A state moves one step at a time under one of 6 hidden systems, and each row is a state written as 26 numbers. Each run below is a few steps of one system.
F, seq 1, 8 rows:
[[ 35 -11  10 -18  51 -53 -15 -36  16  19   2  21 -19 -40 -42 -23  -3 -59
   20  17 -34  47  -9  -6  -3  35]
 [ 51 -12 -19  -1   3  35  36  43 -33  12 -27 -20 -28 -43 -12  -2   2  -9
   34   2  -8  22 -71 -14 -20  21]
 [  2 -43  -8 -14 -28 -38 -32 -16  15   4   2   1   1 -68 -10  30 -30 -75
  -26  13 -29  13 -31 -26 -21  -3]
 [ 42   6  12  29  41  26  10  57   2 -41 -38 -16  27 -38  19   0 -23 -21
   -4  63  12  -6 -26 -26 -10  36]
 [ -8 -46  43  21 -67  -9 -23  26  -2 -12 -10 -30  26   0 -42   3 -37 -31
  -38 -11  27 -24 -39 -36  -2 -16]
 [ 17 -28  52 -14  62  -9 -35  20  -3 -50  -9 -14  61   7 -30  11  16 -36
  -13  50   4 -21  20   0   3  13]
 [ 33 -31  46   9 -14  -7  33  20 -10   2   6 -30  24  32 -64 -61 -12  10
    1 -15  33  18 -35  -4  10  38]
 [ 17 -38  32 -30  42 -23 -39 -14 -24   7   0   4 -11   0 -80  21  40 -52
   26  -5 -33   3 -13  -3   1 -16]]
M, seq 2:
[[ 32 -35  20   2 -21  42  23  48 -46   1 -24 -39   5  13 -45 -13  16   7
   24 -21  21  -9 -68  -8  -7  -2]
 [-39 -11  12 -14 -21 -28 -11 -32  17  20  69  19  -3  22 -34  44   4  28
  -34 -19  -6   2  61  11   8 -28]
 [ 40  23   1 -14  73  28  39  31 -34 -20 -21  -1  -4   1   4 -40  34  25
   39  19 -12  -2  -3  24  34  41]
 [ 13 -56  -1 -22 -41 -36   2 -22   5  41  41  -8 -14 -34 -63  19 -13 -35
   -6 -28 -15  44 -34 -16 -30  -3]
 [ -5  12  -4 -29  57   0  -7 -10  17 -38  20   3  53  -4  47  19  23  14
  -21  50 -10 -10  59  28  -1  18]
 [ 44 -12  22  28  -4 -11  23  33  -1   0 -27  -6 -18 -48 -34 -47 -44 -38
    0  11   4  17 -52 -33  23  47]
 [-38 -37  18 -19 -11 -13 -65 -18   9 -16  12 -10  45  13 -12  68  14 -37
  -31  11  -3 -28  21  -7 -35 -51]
 [  9  28  18  24   0  25  47  55  -9 -39  -4  -5  23   4  22 -43 -24  49
  -26  20  28 -26  14   0  57  41]]
V, seq 3 (8 x 26):
[[  5 -17 -20 -22 -45   7  58  45 -20 -20  28   3  -1 -68  25  -3 -18   8
  -45   1 -18 -16 -16  -3  47  30]
 [-25  12  34  26   0 -29 -55 -41  24  -4 -52  -3  18  71 -11 -57  -9 -30
   13 -16  33 -13   5   0  -3  -9]
 [ -5  -2 -16 -10 -15  53  40  56 -46  -4  35   0 -20 -18   4  65  28  57
  -13  -4 -11 -33  12   6  23 -26]
 [-23 -27  10 -14 -44 -70 -31 -62  30  14  -1   5   3   2 -25 -56 -25 -57
  -17 -30  -5  19 -11  -2   6  11]
 [  9  15 -20  -7  35  63   8  18 -30   9  -8 -16  -5  42  12  40  56  54
   44  -3   7  -7   3  25 -38 -35]
 [ -7  -4 -27  -2 -42 -51  13 -28  31  23  31  29 -34 -74   7   2 -50 -33
  -36  -4 -29  29   2 -21  10  21]
 [  9  13  -2 -19  62  17 -26 -17 -10 -20 -51 -18  31  52  26 -31  46  -5
   49  10   1  -1  -6  36 -25   1]
 [  2  24 -30  42 -44  23  43  39  11  11  18   9 -30 -53  28  32 -51  38
  -33  14   7   5   0 -27   2   7]]
K, seq 4:
[[ -8   9  47   5  22 -44 -15 -15  11 -31 -18   7  30  34 -17 -80 -16 -21
  -13   5  13 -14  30  11  55  39]
 [-10  -3  54  40 -21  -7 -11  26 -12  16  21  14 -32  20 -85  26 -23  15
  -19 -15  15 -18  16 -35  35 -23]
 [-54  -5  -4 -34 -32 -45 -19 -63  21  14  47  21   2  26   0   1   9   8
  -22 -33 -15  -1  54  29  14 -21]
 [ 28 -12  -5 -23  13  17  46  -4 -20  47  46  -9 -25  27 -56  12  37  49
   37 -34  -4  45  -5  19 -27  -5]
 [ -8  -5 -57 -17 -10   8 -16 -29  12  32  18   5 -19 -44  37  73  11 -11
    7   6 -28  24  -7  -4 -68 -37]
 [ 33 -22 -33 -51  30  27  27   8 -15 -23  -6 -35  52  -5  47 -17  41   4
   22  20  -7  15 -32  38 -39  25]
 [ 45   7  -6  45  18  21   5  38  15   0 -39  -7 -10 -55   7  14 -43 -27
    5  50   7  21 -43 -39 -37  23]
 [-21  -5  21  -6  20 -12 -44  12   2 -69 -44  -3  52  -8  37 -13  -2 -49
  -29  34  -5 -52   6   1  34   8]]
F, seq 5, 8 rows:
[[ 36   3 -12 -37  87 -13  -5 -38  14   9  11   4  11  -8  -2   4  32 -14
   38  34 -31  52  21  28 -40  24]
 [ 31   9 -19  15 -39   9  64  24 -16  38  13   6 -63 -37 -22 -29 -27  21
   11 -29  -2  30 -45 -15  18  25]
 [-19 -12 -26 -20   9 -15 -63 -33   1  -4 -35  15 -19 -40  27  45  16 -76
   10   9 -40 -14 -18  -7 -23 -33]
 [ 34   4 -24  14  -4  24  53  40  19 -15  14 -21  38 -42  50   0 -35  32
  -25  44  23  23 -12  -6 -32  44]
 [-31   7  37  51 -41 -13 -52  13   7  -6 -35  15 -29   1 -27  16 -47 -39
  -28  -5  14 -43  -3 -44  33 -24]
 [ -2 -25  11 -32  24  33 -14  26 -19 -54 -14 -37  84  31  29  12  38   5
  -10  26  13 -37   4  28 -16  -7]
 [  9 -10  51  24 -20 -41  13 -11  32  20  44  -1  15  29 -67 -37 -42  26
  -24  -6  34  30  26 -13   8  27]
 [  5   0  29 -19  49  19 -26  12 -53 -11 -33   8 -28  30 -39   1  58 -13
   41 -14 -23 -37  -5  16  39 -24]]
T, seq 6:
[[-16 -32  20   1 -25   2 -32   1 -11  27  35   5 -22   8 -67  79  16  -2
   -9 -26  -7 -11  11 -19 -13 -58]
 [ 34 -26 -24 -62  19 -20  55 -18 -12   9  43  -9  10 -22  -3 -45  31   9
   14  -7 -27  46  -9  37   0  44]
 [ 34   0  10  51   1   5 -20   5  10  40 -35  -8 -37  -8 -47  14 -35 -30
   30   3  13  34 -50 -45 -51  -4]
 [  9 -44  -1 -51  33  11 -12  23 -29 -35  19  -9  30 -46   2  64  40 -29
  -14  36 -40 -23   1   8  -3  -9]
 [ 26  -6  -4  13 -21 -13  22   1  26 -12 -29 -29  39 -10  28 -73 -40 -20
   -5  12  25  31 -42  -5 -26  51]
 [ -2  -7  54  44   6  14 -35  49  -6 -24  -8   2  10   0 -48  59 -22  -8
  -32  33  17 -42  17 -39  13 -22]
 [-19 -40  -9 -52 -56  -9  43  10 -20 -32  32 -18  44  -4  26 -41  15  14
  -36 -25  -3 -25 -11  35  40  20]
 [ 13   9  43  51 -15 -16  -1  -8  29  35  13 -10  -1  44 -61 -26 -44  25
   -1 -10  51  34  11 -27 -19  10]]
M, seq 7, 8 rows:
[[  4  44  -9  54 -12  -2  -6  -6  -1  38 -46  26 -82  -4 -16 -29 -32 -14
   32 -25  -1  11 -33 -27  16   1]
 [-35 -12 -45 -30 -30  22 -24 -33  -9  10  -5 -13   8  27  48  39  45   4
   16 -28  -9 -16 -10  27 -52 -54]
 [ -4  57 -29  31 -12  -4  46  -9  29  22   5  20 -25   6  42 -61 -34  50
    3 -12  18  29  19  12  14  38]
 [  8  16 -31   5  27   6 -44 -29  -4  34 -48  12 -57  -9   3  28  22 -47
   55  -2 -29  15 -33  -9 -41 -27]
 [-30  -4 -57 -25 -62   6  29 -20  16  -2  14 -15  30 -12  84 -11  -6  23
  -26 -17   5   3  -6  25 -25   1]
 [  2  60   1  58  34 -19 -27 -31  42  19 -45  23 -34  11  16 -36 -39 -12
   29  17  14  29  16 -17  -9  15]
 [-14  -6 -48  -2 -36  37 -15  17 -24   1 -40 -10 -22 -31  50  44  13 -23
   12 -12 -14 -27 -56  -7 -33 -41]
 [-50  31 -12  17 -54 -28  -6 -45  42   6  -4   5  17  47  42 -56 -32  18
  -25 -30  30  -4  27  18   1   0]]
V, seq 8 (8 x 26):
[[ -2  45  -1  11  58  43   0   8 -10  -7  -4   3   9  59  22  13  37  62
   29  17  20  -8  45  27 -10 -12]
 [ -3  -8 -17   3 -55 -21  20  19  -7   4   5  25 -43 -80   1  -6 -41 -34
  -33 -12 -29  -7 -29 -25  48  19]
 [-22  -3  20  -8  26   1 -51 -31  11 -26 -40 -25  58  72  20 -23  28 -13
   14   7  25 -20  16  28 -32 -19]
 [  7  16 -20  13 -40  29  68  44 -19  18  46  12 -45 -33   0  23 -18  68
  -16 -13  -3   0   5  -6  29   4]
 [-30 -13  21 -14  -2 -52 -73 -53  14 -10 -42  12   0  10 -13 -26   3 -81
    5 -12 -21 -18  -8   2  13  -9]
 [  8  -2 -28 -16  -9  62  44  33 -25  -2  28 -30  31  16  33  35  27  76
    4   0  19  -1  -3  25 -41 -14]
 [-18  20   0  19 -15 -62 -15 -46  31  29   8  43 -61 -30 -22 -33 -45 -36
  -11 -18 -24  23  17 -20  35  19]
 [  8 -13 -16 -34  33  50 -16  15 -36 -32 -44 -27  32  20  38  19  61  -9
   29  13 -10 -32 -30  26 -29 -24]]
K, seq 9 (8 x 26):
[[-29  57 -10  62 -31  -2  -7   4  13   3 -53  29 -55   4  33 -44 -46   5
   -1 -16  19 -24  -2 -16  45   1]
 [-43  39   8  10 -10  18 -10  10 -32 -20 -29  23 -30  51  19 -29  24  28
   11 -37   3 -64  19  22  68 -27]
 [-29  38 -22  31 -62  11  26  -7  -6  37  -1  19 -60  25  10 -33 -18  46
    8 -55  13  -2  -3   0  30 -13]
 [-31  53 -39   3  14  27  -9 -19 -20  17 -19  28 -52  35  39   5  39  35
   36 -32 -14 -19  22  30  13 -35]
 [ -9  14 -53  -6 -55  42  40  12 -30  20 -15  -7 -41   3  41 -14  14  39
   23 -47  -1  -9 -45  16   0 -16]
 [ -6  60 -54  26  19  36   2  -7   6   8 -53  10 -37   7  78  -9   9  19
   41   2  -3  -5 -10  16 -23  -7]
 [ -3  22 -30   6 -19  50  24  50 -43 -27 -52  -4 -27 -13  51 -19  11   9
   14 -13  -7 -50 -43   5  36  -2]
 [-18  55 -21  53 -18  14  -8   1  15  -6 -68   9 -24  15  60 -55 -34  -3
   11  -5  22 -19 -17  -5  15  13]]
W, seq 10 (8 x 26):
[[-47  31 -32   2  -1   8 -36  -8  19 -28 -12  20  10 -17  79  48  -6   1
  -28  27  -9 -42  44   6   3 -25]
 [-40  29  13  37 -32 -15 -44 -24   6  -8 -64  12 -23  47  13 -61 -16 -24
    9 -33  19 -41  -8  -1  38 -14]
 [-28  31 -18  23 -16  62   1  33 -20  -4  -7  -6  -5  40  35  52  21  65
    3  -8  24 -38  20   9 -10 -48]
 [-48  35 -44 -11 -18 -21 -27 -47   4  14 -22  43 -60 -11  43 -10  12 -22
   14 -37 -40 -18  10  20  33 -24]
 [ 11  47  -3  30  22  48  18  30 -35   3 -49   1 -42  45   4 -34  22  44
   52 -19  15 -20 -20  11  24  -3]
 [ -4  33 -60  -6  31  36  -9  -5  -5   4 -19  11 -30 -32  71  56  23   3
   25  22 -30  -1   7  11 -33 -26]
 [ -7  42  -4   6  38 -18 -19 -22   3 -20 -67  15 -16  18  36 -80   2 -29
   30   2  -6 -12  -1  17  39  26]
 [  4  37 -10  48  13  64  -5  48  -3 -22 -50 -16   8  10  51  35 -11  26
    7  38  28 -30  -8 -15 -27 -15]]
W, seq 11:
[[ -3  10  -7   6 -35  -4  55  10  29  -9  49  -9  39  -2  32 -29 -34  61
  -45  10  30  13  33  13   8  38]
 [-11 -16  34  26  -4 -24 -54  -2   4  14  -6  26 -42 -26 -65  49 -21 -52
  -14   3 -17 -16   3 -46  15 -29]
 [ -6 -46  -3 -50 -39  12  24  -7 -27  -5  17 -40  46  49  -2 -31  45  22
    3 -41  15 -10 -28  38 -14  -9]
 [  9  30 -20  22  -2 -18  36  -8  29  42  59  34 -49 -41 -10  20 -41  41
  -14   5 -12  45  37 -16   5  19]
 [ 18 -38  38 -27  29  -6 -28  12 -49 -12 -28  -5 -16  -8 -61   4  40 -56
   24 -10 -31 -22 -37  -2  28 -14]
 [ 32  -6 -44 -16 -13  19  56  -6  16  16  25 -35  37   0  39 -21  -2  41
    6   3  23  52 -20  20 -65  28]
 [ 14  14  29  10  56 -38 -24  -1  18  -9  15  40 -22 -44 -31  20 -20 -30
  -15  42 -30   5  48 -19  38  24]
 [ 11 -48  18  -8 -36  15  -9  22 -21 -23 -43 -47  47  10 -10 -25   0 -35
    1  -9  22 -20 -70  -7 -22  -1]]
T, seq 12:
[[ 18  -8  28  19  19  34 -27  29 -44  12 -45  -6 -41  19 -56  23  27 -22
   43  -9  -1 -23 -44 -17  -1 -31]
 [  6 -40 -41 -51 -12   2  19  -8  10  -4  48 -24  51 -37  42  48  16   6
  -22  19 -16  23  -2  17 -61  -1]
 [ 34  17  34  35  32 -38  -9  -3  27  -3 -34  11 -10 -21 -25 -62 -49 -47
    8  29   5  24 -11 -24  22  56]
 [ -9 -19  12   6 -17  56 -13  62 -45 -31 -25 -21  12   9  -1  58  27   5
  -10   5  10 -63 -27 -13   0 -45]
 [-11 -30  -7 -34 -34 -46  13 -33  41 -14  47 -16  69  -9  26 -30 -23   3
  -50   6  11  27  24  20 -15  29]
 [ 18  27  53  54  12   2  11  40 -12   8 -23  13 -43  14 -61 -38 -31  16
   10  -5  22  -7   2 -30  58  21]
 [-32 -45 -15 -42 -57  18  -2   1 -30   3  33 -16  12  14  -9  53  40  10
  -17 -39  -9 -34 -12  18 -14 -54]
 [ 33   0   3 -11  28 -44  34 -40  37  28  43   0  15  -3 -22 -47 -21  14
    6  11  -2  77  21  13 -22  54]]

Which system made each of these runs?
seq 13:
[[-36 -23  39  10 -23  16 -53  29 -20 -41 -23 -12  32  25 -10  41   8 -22
  -35   7  14 -73   7 -14  22 -44]
 [  7 -18  38 -15  19 -13   8  -4  19 -32  18 -29  86  48  -8 -41   3  22
  -22  20  33   2  30  25  -7  32]]
 : F
seq 14:
[[-20 -13  23  31 -65 -23 -22 -10   1  38  -2   9 -46  13 -63   0 -30 -23
   -6 -53  10  -4 -22 -34  11 -27]
 [ 22 -31   9 -53  38  12  25   2 -29   1  57 -12  25  10 -38  30  61  38
   10   0 -18  14  20  33 -10  -7]]
 : T
seq 15:
[[ 26  31   9  67   2  -7  -4   6  36  37  -7  12 -38 -27 -23  19 -67  -2
   -3  26  22  38   2 -48 -34  11]
 [-17 -42  28 -51  21   0 -40   6 -29 -46  -1 -13  51  22 -15  25  56 -25
  -13   7 -15 -45  10  24  14 -27]]
 : W
seq 16, 2 rows:
[[-14  -7  11  -1  -2   2 -37   8 -42  12 -25  26 -68 -10 -43  30  25 -38
   21 -29 -33 -39 -19 -14  43 -38]
 [-12 -27 -12 -40 -34  18  33 -10  -8  -3  35 -40  61  49  18 -19  31  56
   -7 -27  25   1   8  45 -26  -4]]
 : M
seq 17 (2 x 26):
[[ -5 -53  43 -41 -17 -52 -18 -33  -6   2  31  -7  25  24 -73 -36  16 -35
  -13 -31  -6   6   0  11  21   5]
 [ 59   2  14 -18  86   1  16  -1 -15  13  -7  -5  -9   1 -43 -23  33  -3
   53  17 -14  42 -11  14 -12  37]]
 : F
seq 18:
[[ 28  27 -27 -15  55  39  47  43 -30 -14  15  18 -25 -42  25  24  27  38
   15  30 -32  -4  18  19  26  19]
 [  7 -46  14 -33 -33 -58  -5 -42   7  16   7  -8   3 -13 -43 -58  -7 -59
    2 -32 -17  33 -37   3   2  24]]
 : M
seq 19:
[[ 14 -29 -52 -48 -29  -2  27 -13 -22  22   1  -6 -28 -44  14  -9  23 -28
   21 -34 -43  23 -59  17 -14   2]
 [-12  36 -34  24  20  -4 -34 -50  51  20 -19   2   5  24  49  13 -14   5
   21  20  14  33  25   5 -70 -13]]
 : V
seq 20 (2 x 26):
[[-38   8   4  17  -7  38 -59   7 -29   1 -39   3 -25  36  -2  61  33  -3
   18 -15   3 -55   4  -5  -6 -73]
 [-18   7 -42 -20 -61  -2  63 -10   8   2  34  -6  12  -5  60 -43 -13  50
  -25 -28   9  10   6  31  18  24]]
 : K
seq 21:
[[ 36  37   9  42  56  18 -13  27   2 -15 -75  -3 -17  -7  12 -29 -15 -32
   35  38  10  -1 -33 -22  -2  29]
 [ -6 -63   3 -16 -76  11   4  24 -15   4  25 -36  28 -15 -30  45  -1  -4
  -33 -22   9 -12 -44 -18 -30 -29]]
 : F
seq 22 (2 x 26):
[[ 31  11  34  39  49  15 -24  20  23 -30 -48 -29  56  24   8 -17 -21 -17
    7  55  39   2  -8 -16 -36  26]
 [-25  -4   4  18 -46  15   5  53 -10 -43   2   4  11 -44  30  35 -31  -1
  -59  19   2 -55   5 -22  43  -5]]
 : T
seq 23:
[[ 28  30 -45  -9  27  51  54  21 -34  23  -2  -1 -44  -3  24   3  34  56
   48  -8 -13  17 -14  27  -9   4]
 [-34   1 -43 -14 -62 -45  -9 -57  22  34  22  30 -45 -36  21   9 -22 -26
  -18 -37 -31  19  -1  -2  -5 -16]]
 : F
seq 24 (2 x 26):
[[  8 -18 -33 -42  17 -15  11 -20  25 -10  46  -1  41 -53  42  40  -1  -6
  -28  42 -26  31  29  16 -38  20]
 [ 25   9  13  15  29 -36  -7   5  24 -29 -37   7  13 -43  12 -54 -43 -60
  -10  43  -3   8 -12 -18  22  56]]
 : M
seq 25, 2 rows:
[[ 34 -13 -33 -37  31  25  10  11 -35  -6 -38 -15 -12 -37  24 -10  39 -31
   46   4 -33   9 -62  17 -17  12]
 [ 11  10 -11  43 -16  33 -15  33  18 -21 -55 -27  33 -10  50   7 -37 -13
   -6  32  37  -9 -38 -26 -48   2]]
 : K
seq 26 (2 x 26):
[[ 10 -36 -35 -23 -40  43  11  27 -14 -13 -22 -44  42 -15  44  21  13  -4
   -2   1   8  -8 -61   6 -58 -15]
 [ 33  36 -18  25  51   5  18  10  31 -21 -25  -2  16 -36  54 -28 -34  -3
    5  60   7  25   5  -4 -16  55]]
 : K
seq 27:
[[ 21 -19  65  -6  42 -30   8  18  -6 -19  32   6  20   0 -70 -14  -4  -2
  -22  23   1  -3  38  -5  52  32]
 [ 37 -55  43 -29  30  11   5  43 -39 -22  22 -20  25 -20 -68  36  24 -17
  -10  22 -13  -9 -12 -10   9   5]]
 : M
seq 28:
[[-26 -62  13 -26 -72   0 -10  14  -6 -30  22 -30  55  -3  -2  27   0 -16
  -56  -8   9 -37 -22  -4  -3 -25]
 [ 32  21  14   6  52 -37  19 -30  43  16  30   6  18   4 -14 -41 -28  22
    6  28  12  64  43   7 -15  54]]
 : K
seq 29:
[[-11  12 -21   9  15  38 -45 -18  -7  20 -42 -17  -6  47  19  42  38   1
   46  -8   9 -10 -14   8 -64 -52]
 [-11 -11 -20 -32 -25 -15  54   3   8  -1  81  14  15 -40  15  10 -10  43
  -50   0 -11  13  42  13  25  20]]
 : F
seq 30:
[[ -6  32  -9  16   3  23  32  36 -18   6  34  39 -60 -35  -5  47  -7  46
  -17   2 -21 -21  32 -13  55 -10]
 [-16 -44  11 -34 -30 -43 -36 -33   3 -22 -34 -13  34   0   1 -52   3 -77
   -8 -15 -12 -13 -40   7   7   6]]
 : V
seq 31 (2 x 26):
[[  0  43   9  26  52  16 -22 -20  23  -3 -19  -6  25  69  20 -14  15  36
   30  23  34   9  43  21 -33  -5]
 [-35  44 -42  16 -31   6   7   7  -1   8   3  43 -64 -48  45  28 -21  14
  -17 -13 -30 -24  19  -7  42 -13]]
 : T
seq 32:
[[ 27  13 -26 -12  23  49  63  35 -42  19  33   5 -41 -16  -5  31  34  65
   25  -9 -18  13   0  16   7  -1]
 [ 30   6 -36 -25  44 -19  -3 -31  -5  22 -18  22 -50 -52   9  -7  16 -50
   40   7 -52  36 -33   7 -14  18]]
 : W
seq 33 (2 x 26):
[[-37   3 -56  -8 -71  -6   5  -9   2  -2 -19  12 -27 -48  68  -9 -19 -27
  -20 -23 -24 -19 -38   1  11  -7]
 [-21  32   0  35   4  -8 -42 -44  47   4 -45 -10  27  58  36 -31 -17  -2
   18   8  41  12   8   7 -48 -10]]
 : M
seq 34, 2 rows:
[[ -2  -4 -45   2 -49   3  -7 -11   2   8 -56 -12 -18 -21  45 -33 -14 -41
   16 -24  -4   4 -73  -5 -29  -1]
 [  6  41  20  18  74  13  -8  -6  12  -5   9  10  16  52   2   8  19  47
   20  33  18   8  70  20 -12   4]]
 : W
seq 35:
[[ 11  43  28  53  65  -3 -48 -13  33   2 -34  11  -1  30  -7  17 -19  -4
   23  44  20  16  40 -14 -28  -3]
 [-11 -15 -31 -10 -53  36  21  50 -42 -15 -23  -1 -32 -45  26  20   4 -11
  -12 -19 -22 -45 -54 -11  28 -15]]
 : M
seq 36, 2 rows:
[[-16 -15 -30 -30 -30  -7  12   4 -36   9  17  32 -66 -59  -5  27  18 -24
   -5 -31 -55 -21 -15   1  52 -20]
 [-11   2 -18  -1 -17   6 -16 -43  19  18 -27 -33  33  67  26 -35  16   8
   32 -24  34  18 -19  23 -64 -13]]
 : K
